One turn sends every row of this set to another row. A few are shown first. Where does it send the rows asked after them?
j_639: [-1.30  0.21  0.40  0.44  2.24 -5.53  1.54 -2.05 -1.41 -0.81 -2.31  0.86
  2.80  0.01 -3.72  0.59  0.49  0.91  1.30 -2.13 -0.23 -0.39 -0.06 -2.05
  1.72  0.00 -2.04  0.74 -0.87  0.02  2.05  0.60 -1.75 -0.74  0.30 -1.26]
j_112: [-1.49  0.21 -3.05  0.73  1.16 -1.40 -1.72  2.44 -1.87 -0.25 -0.72 -0.09
  0.54 -2.05 -2.36 -0.96 -0.44 -1.29 -0.85  1.10 -1.11  1.36  0.96 -4.41
 -0.35  2.22 -0.31  1.81  0.00 -0.66 -2.46  0.07 -1.84 -0.73  0.35  1.08]
j_222: [-1.50 -0.47 -3.36  1.21  1.58 -1.96 -1.60  2.04 -1.64 -0.01 -0.83 -0.26
  1.32 -1.60 -1.58 -1.05  0.84 -1.83 -0.34  0.92 -1.12  0.73  1.24 -4.41
 -0.69  1.92 -0.23  1.58  0.14 -0.27 -2.99  0.47 -1.97 -0.61  0.36  0.82]
j_842: [ 0.13 -0.89 -2.38 -1.93  0.38  1.56  0.96 -1.69 -2.36  0.19 -0.88 -0.26
 -0.75 -2.61  0.03  0.37 -0.90  2.05 -2.03 -2.38  0.00 -4.98 -1.51 -0.66
 -2.51 -1.55 -0.56  0.96 -0.76  0.02  1.73  1.07 -2.37 -1.60  0.65 -2.43]
j_403: [-1.92 -0.99 -1.41 -0.96 -2.37  0.09  1.72 -0.63 -0.67 -0.95 -0.58  0.13
  1.22 -0.77  1.12 -0.39 -0.03 -0.38 -0.91  1.19  1.17 -1.53 -4.88 -0.81
 -0.93  0.93 -1.09 -2.84 -1.07  1.81  1.87  3.02 -0.75  1.31 -1.03  0.41]
j_813: [ 0.72 -1.43  0.51  0.59 -1.87  1.30  0.23 -0.01  0.80  0.96 -1.67  0.65
  0.11 -0.20  0.86 -2.97 -0.38 -2.41  0.93  0.32 -1.34  0.76  0.64 -3.92
  0.73  2.30 -2.41  2.27  2.02 -2.78  1.04  0.34 -0.12  0.31 -0.09 -1.85]
j_336: [ 2.87 -0.15  0.63  1.19 -1.00 -0.67  1.97 -3.53 -0.79  1.54  0.08  0.46
 -0.60  0.30 -0.81  2.52  0.16  0.55  0.55 -1.33 -1.98  0.00  1.06 -4.51
  0.19 -0.20 -2.37  0.29 -3.37 -0.80 -0.98  1.11 -0.69 -2.45  0.85 -0.09]
j_497: [ 2.63 -0.25  0.38  1.17 -1.04  0.13  2.76 -2.86 -0.40  0.88  1.34  0.48
 -0.46  0.16 -1.44  2.00  0.64  0.62  0.97 -1.39 -0.38 -0.19  1.27 -4.50
 -0.28  0.26 -1.33  0.19 -3.37 -1.38 -1.09  0.93 -0.44 -3.17  1.27 -0.89]
j_377: [ 2.93 -0.70 -0.16  1.34 -1.40 -0.90  2.79 -2.92 -0.60  1.18 -0.55  0.83
 -0.89  0.44 -0.86  2.65  0.99  0.47  1.02 -1.22 -1.09 -0.26  1.59 -3.75
 -0.39 -0.51 -2.24  0.78 -3.32 -0.64 -0.90  1.54 -0.62 -2.75  0.92 -0.49]
j_269: [-1.02 -1.39 -1.57 -2.16  1.22  2.80  1.22 -1.83 -1.30  0.96 -1.16 -1.31
 -0.26 -2.93 -1.14 -0.73 -1.16  1.06 -1.59 -1.50  0.36 -5.38 -1.12 -1.66
 -3.52 -0.73 -0.08  0.41 -0.67 -1.06  0.68  1.69 -1.20 -1.21  1.32 -1.92]
j_966: [-1.92 -1.60 -1.71 -1.93 -2.17  0.42  1.31 -0.45 -0.45 -0.44  0.72 -0.37
  0.32 -0.30  0.83 -0.75  0.70 -0.53 -0.63  0.69  1.52 -1.64 -3.97 -1.30
 -0.90  0.58 -0.17 -3.50 -0.23  1.02  2.18  3.17  0.16  0.44 -1.16  0.52]
j_201: [-0.34  2.53  0.58  1.45  1.67  1.73  1.71  0.68  0.16 -1.48 -0.08 -1.46
 -1.37  1.16 -1.32 -1.10  0.90  2.75 -0.40  0.93  1.43  0.42  0.26 -0.74
  0.23  1.25  0.30  0.94  2.82  2.32  0.49  1.52 -1.02  2.35  1.18  0.45]
j_880: [-0.17 -0.63 -0.29 -2.13  0.38  2.54  2.12 -1.95 -1.27 -0.26 -1.04 -0.88
 -1.17 -3.01 -0.43 -0.57 -1.09  1.88 -1.14 -1.69  0.31 -4.76 -1.47 -0.75
 -3.83 -0.77  0.03  0.52 -0.25  0.05  2.21  1.92  0.09 -0.43 -0.45 -2.01]
j_241: [-0.54  1.38 -0.73  1.77  2.30 -0.71  0.96 -1.27  1.00  0.50 -3.77  0.28
 -3.39  1.38 -2.29 -1.93 -0.80 -0.40 -0.43 -1.88 -0.72 -3.52 -2.73  0.00
  0.20 -1.84  0.45 -0.53 -0.76 -1.02  1.36 -0.61  0.57  1.67  0.15  0.89]
j_634: [ 0.69 -1.93 -0.04 -0.05 -0.90  0.16  0.83  0.48 -0.77  0.35 -0.58 -0.18
  1.69 -0.01  0.43 -2.37 -0.11 -2.69  0.68  0.81 -0.40  0.81  1.76 -3.66
  0.97  2.62 -2.56  1.45  1.78 -2.81  0.08  0.73 -0.26  0.00  0.89 -3.28]
j_961: [-1.07 -0.16  0.14  0.67  1.85 -5.87  1.26 -2.36 -2.00 -1.75 -2.16  0.28
  1.84 -2.66 -2.40  0.41  0.78  0.64  1.10 -1.55 -0.53 -0.58 -1.08 -1.84
  1.81 -0.23 -1.08  1.33 -2.11 -0.87  1.77  1.78 -1.32 -1.62  0.45 -0.37]
j_918: [ 1.81 -0.54 -0.07 -0.63 -2.45  0.40 -0.03  0.00 -0.68  0.25 -1.05 -0.17
  0.86 -0.73  0.73 -2.98 -0.52 -2.81  0.56  0.46 -0.60 -1.31  0.01 -4.92
  0.80  1.69 -1.72  1.85  1.73 -3.07  0.94  0.86  1.11  0.77  0.42 -2.45]
j_149: [-1.04 -0.47 -2.96  0.06  1.45 -1.78 -2.37  1.85 -1.65  0.24 -0.41  0.17
  0.60 -2.18 -2.35 -1.04  1.14 -1.56 -0.59  0.97 -0.99  0.32  1.35 -4.35
 -0.99  0.77  0.03  2.20 -0.45 -0.40 -2.95  0.61 -2.21  0.39  0.89  0.83]
j_76: [-1.97 -1.07 -1.13 -1.49 -2.28  0.71  1.85 -0.81 -0.67 -0.21  0.29  0.57
  0.74 -0.54  1.10 -0.50  0.41 -0.41 -0.85  1.20  1.32 -1.14 -4.45 -0.79
 -1.41  0.46  0.49 -2.86 -0.79  1.59  1.62  3.11  0.32  1.05 -1.00 -0.05]
j_616: [-2.06  1.38 -0.04  2.39  2.47  0.13  0.87 -0.73  1.28  1.06 -3.77  1.28
 -2.69  1.31 -2.52 -0.63 -0.65 -0.07 -0.72 -1.77 -0.43 -3.39 -2.30 -0.77
 -0.24 -1.47  0.30 -0.66 -0.69 -0.62  1.45 -1.10  0.21  2.64  0.72  0.77]
j_364: [ 2.01  0.15  0.67  1.23 -1.40 -0.46  2.19 -3.51 -0.72  1.85  0.62  0.40
 -0.26  0.78 -0.70  3.08  0.35  0.82  0.61 -0.36 -1.09 -0.02  2.25 -4.25
 -0.15  0.19 -1.36  0.14 -2.88 -0.93 -0.28  0.58 -1.18 -2.48  0.71 -0.05]
j_886: [ 0.45  0.76 -0.01  0.59  1.71 -5.41  1.57 -2.17 -1.30 -1.21 -3.15  0.97
  1.59 -2.41 -3.20 -0.64  1.03  0.26  1.54 -2.62 -0.92 -0.07 -0.88 -1.53
  1.68 -0.24 -1.25  0.25 -1.48  0.08  1.78  1.76 -2.04 -1.32  0.50 -0.99]
j_376: [-0.96  1.77  1.04  0.60  2.59  0.64  1.50  0.97 -0.41 -1.48  0.88 -0.82
 -1.00  2.55 -0.39 -0.51  0.67  2.30 -0.56  1.49  1.41 -1.15  0.08 -1.39
  0.55  0.04 -0.59  1.40  1.48  2.64  0.15  0.80 -1.67  2.86  2.08  1.15]
j_579: [ 1.06 -0.64 -0.51  0.86 -3.04  0.84  0.24  0.08 -0.04  0.73 -2.27  0.15
  1.40 -0.93  0.88 -3.31 -0.93 -1.45  0.37  0.85 -1.50  0.00  0.49 -3.61
  1.03  2.64 -1.87  1.95  1.62 -2.18  1.32  0.26  0.60  0.13 -1.35 -1.93]
j_352: [-0.31  0.27 -0.09  0.32  1.81 -4.89  0.85 -1.96 -1.86 -1.28 -2.13  0.45
  1.94 -1.37 -2.55  0.57  0.32  1.77  0.74 -2.30 -0.86 -0.81  0.06 -3.67
  2.83 -0.71 -2.16  2.05 -1.77 -2.28  1.23  1.47 -1.07 -1.16  1.77 -0.81]
j_118: [-1.51  1.91 -0.48  1.89  2.07 -0.03  0.14 -1.65  2.16  1.11 -4.43  0.53
 -3.27  1.48 -1.79 -1.65 -0.43 -0.49 -0.94 -2.72 -0.04 -2.82 -2.22 -0.68
 -0.51 -0.23  0.44 -0.80 -0.30 -0.65  1.35 -0.38  0.35  1.42  0.61  0.43]
j_236: [-1.02 -0.87 -1.83 -2.55  0.94  2.34  0.76 -2.40 -1.72  1.22  0.15 -1.42
 -0.26 -1.46 -0.65  1.30 -0.44  1.27 -1.77 -2.21  0.63 -4.63 -1.73 -2.00
 -3.16 -0.80  0.18  0.75  0.02 -1.28  1.22  1.40 -1.18 -1.40  1.59 -2.59]
j_688: [-1.33  1.41 -0.34  1.21  1.31  0.62  1.79  0.99 -0.16 -0.88 -0.46 -0.67
 -1.98  1.29 -1.54 -1.46  0.33  2.68  0.30  0.45  0.63 -1.49 -1.44 -0.08
  0.58  0.77  0.37  1.30  3.21  3.30  2.47  0.84 -2.54  1.61  1.77  1.20]
j_624: [-2.67 -1.04 -1.92 -1.22 -2.26  0.87  2.62 -0.18 -0.80 -0.19 -0.44  0.22
  1.21 -0.54  0.71 -1.05  0.37  0.04 -0.22  0.57  1.10 -0.32 -4.34 -1.64
 -1.49  0.61 -0.93 -3.27  0.37  1.17  2.40  2.41 -0.16  0.91 -1.38  0.34]
j_927: [-1.12  1.57  0.63  0.69  1.63  0.13  2.24  0.65 -0.28 -0.59  0.34 -0.73
 -1.52  2.47 -0.39 -0.34  0.55  3.22 -0.02  1.12 -0.05 -0.56 -0.09 -0.83
  0.94  1.04 -0.09  0.75  1.84  3.24  1.21  1.81 -1.37  2.20  2.67  1.68]
j_776: [-2.02  1.93 -0.31  1.28  2.26  0.24  0.34 -0.83  2.00  1.42 -4.00  0.77
 -2.98  1.31 -2.20 -1.07 -0.15 -0.24 -0.85 -1.79 -0.06 -3.50 -2.37 -0.50
  0.21 -1.39  0.42 -0.55 -0.52 -0.48  1.35 -1.17 -0.56  1.27  0.36  1.33]
j_899: [-1.24 -0.36 -3.13  0.30  2.03 -1.98 -1.75  3.56 -1.90  0.48 -0.60  0.14
  0.55 -1.39 -1.64  0.24  0.54 -0.57 -0.35  0.94 -1.21  0.46  0.94 -3.96
 -0.19  1.45 -0.65  2.49 -0.28 -0.31 -2.64 -0.08 -1.75 -0.25  0.35  0.61]

j_966 -> j_377
j_813 -> j_269
j_624 -> j_497
Where do these go?
j_236 -> j_886
j_688 -> j_634
j_149 -> j_403
j_918 -> j_842
j_76 -> j_336

